In the rows, 128 means zero.
The rows below come in pairs that one turn or mirror swaps. Which row does each named row swap with?
The rows were stretched afterwards, more along some directions than others.
momol: [112 108 137 121 130 126 141 126 141 163 112 140 145 138 126 129 130 157
 133]
Bab: [130  96 144 120 131 121 122 140 133 154 109 146 114 126 117 131 129 129
 142]
vunur: [119 141 145 118 121 135 133 129 154 119 109 121 139 108 119 134 114 166
 111]
lipa: [119  92 132 110 120 130 110 120 173 177 118 139 135 111 125 144 113 153
 122]
Nezi: [119 116 138 109 110 126 124 114 153 150 103 129 135 128 140 142 122 138
 100]
rugib: [120 120 162 107 118 151 129 131 170 140  89 150 112 137 128 140 115 190
 107]
Mir: [114 122 135 117  96 123 122 124 152 143  93 133 135 142 140 139 111 143
 105]
Mavem: [120 144 148 117 120 134 138 126 151 119 101 125 139 110 115 133 116 180
 103]
Febo: [140 101 113  92 148 133 122 117 142 163  98 120 140 140 112 153 126 143
 123]
dipan: [120  97 151 120 134 121 114 137 156 166 107 147 114 128 120 148 129 125
 134]
mup: [110 121 138  95 117 120 129 127 160 137  85 127 126 134 127 159 103 149
 113]
luru: [122 126 156 106 124 157 125 124 162 136  92 146 104 131 138 142 111 178
 111]
Lolu: [141 122 122 104 176 133 122 126 148 146 110 117 121 125 109 135 119 150
 111]
fenel: [137 100 116 107 136 134 132 140 140 131  92 133 145 131 101 130 117 172
 124]
meguk: [124 102 148 110 139 110 146 132 155 145 100 137 119 129 117 133 120 143
 122]
zira: [118 109 139 119 100 132 119 122 158 147 104 127 138 128 139 141 118 125
 107]
zasum: [117 116 154 107 120 156 124 130 163 138  89 148 112 135 134 140 117 184
 115]
viso: [132 113 138 100 151 131 117 134 176 150 111 147 124 130 116 151 110 162
 113]
tiz: [146  81 116  93 146 125 134 152 140 145  92 129 117 147 103 113 118 161
 139]
lovik: [127  91 128 107 118 138 111 124 164 168 117 133 131 108 121 151 112 137
 121]
zur: [113 108 128 112 100 116 133 126 160 149 103 124 145 131 132 140 116 149
 103]
vefi: [111 116 132 119 129 131 132 124 142 161 106 142 139 152 127 142 137 155
 129]
seki: [123  97 133 111 114 130 107 119 168 170 115 139 133 111 124 145 115 145
 125]
Vis: [135  86 122 103 135 129 135 152 144 146  91 136 119 153 107 105 118 172
 142]
luze: [121 141 141 121 120 137 140 128 141 115 103 121 140 112 116 127 112 167
 120]
Dofe: [117 105 124 123 129 128 134 126 133 154 114 138 148 131 124 123 131 153
 146]
mut: [142 129 124 106 166 141 115 123 151 136 114 123 118 122 115 134 124 152
 108]
febed: [142 133 122 108 162 142 121 118 145 131 118 118 124 116 118 133 121 153
 104]
dol: [121  81 123 103 116 126 107 129 167 172 107 131 139 117 120 151 113 142
 124]
Geme: [126  90 129 104 133 131 114 125 172 172 118 135 129 101 117 148 109 151
 123]
Fimu: [137  83 121  98 142 122 131 150 143 153  85 140 115 156 104 111 115 168
 139]
Fibu: [134 122 138 104 153 133 122 129 170 145 114 142 121 131 118 142 112 161
 114]
semak: [142 102 113 104 139 132 137 141 129 127  92 127 138 136 103 124 117 170
 126]
gar: [116 115 148 105 121 158 130 131 169 141  90 148 113 132 133 143 114 187
 113]
Lugun: [119 117 159 112 121 151 128 132 171 143  87 150 109 138 131 136 115 188
 111]
nolo: [107 107 126 113 133 140 137 127 162 161  79 123 137 148 115 153 123 169
 126]
mune: [140  92 126 104 138 124 138 152 138 141  98 141 118 148 111 105 119 173
 138]
Pob: [127 106 135 106 122 130 115 122 156 148 116 128 123 124 142 150 116 122
 108]
rade: [132 102 125 106 137 137 136 131 138 126  83 131 141 134 115 130 115 170
 119]
bib: [131 100 151 121 124 116 119 142 135 153 105 141 113 131 118 138 131 119
 131]
borub: [127 120 139  99 156 130 121 127 168 148 116 140 134 132 121 150 109 154
 119]
leka: [138 134 124 105 168 140 121 122 145 133 113 116 117 118 119 134 120 154
 106]
gat: [121 136 135 112 124 133 130 131 146 122 106 121 141 116 112 134 113 166
 113]
guni: [130  95 133 108 122 131 108 123 168 168 117 132 128 108 127 146 113 138
 117]
lak: [119 143 136 120 117 139 138 128 150 118 102 121 144 110 115 133 117 166
 113]
Vagu: [142 126 123 103 177 138 123 120 148 137 112 119 117 120 112 134 125 150
 115]
Mukop: [141  85 119 101 143 127 136 155 142 141  99 135 122 143 105 108 117 174
 138]
vap: [132  97 153 119 129 122 122 141 139 154 111 141 110 120 120 142 127 123
 131]
gike: [105 114 131  99 113 118 125 131 166 151  82 125 126 148 122 157 113 143
 116]
Muba: [128 105 151 124 121 120 124 136 143 157 104 147 114 121 121 136 128 132
 135]
Nom: [106 111 135 118 134 129 132 124 140 163 118 146 143 129 134 133 126 163
 135]
reteb: [108 117 135 117 133 151 137 120 162 150  81 129 141 144 118 154 118 168
 129]
Dip: [139  97 150 116 128 122 117 141 140 155  96 141 107 130 111 140 130 120
 135]
Nup: [104 117 129 126 129 136 136 127 144 159 113 142 150 143 128 133 119 168
 132]

semak swaps with Fibu
Febo swaps with meguk
Fimu swaps with Lolu
viso swaps with fenel
dipan swaps with dol

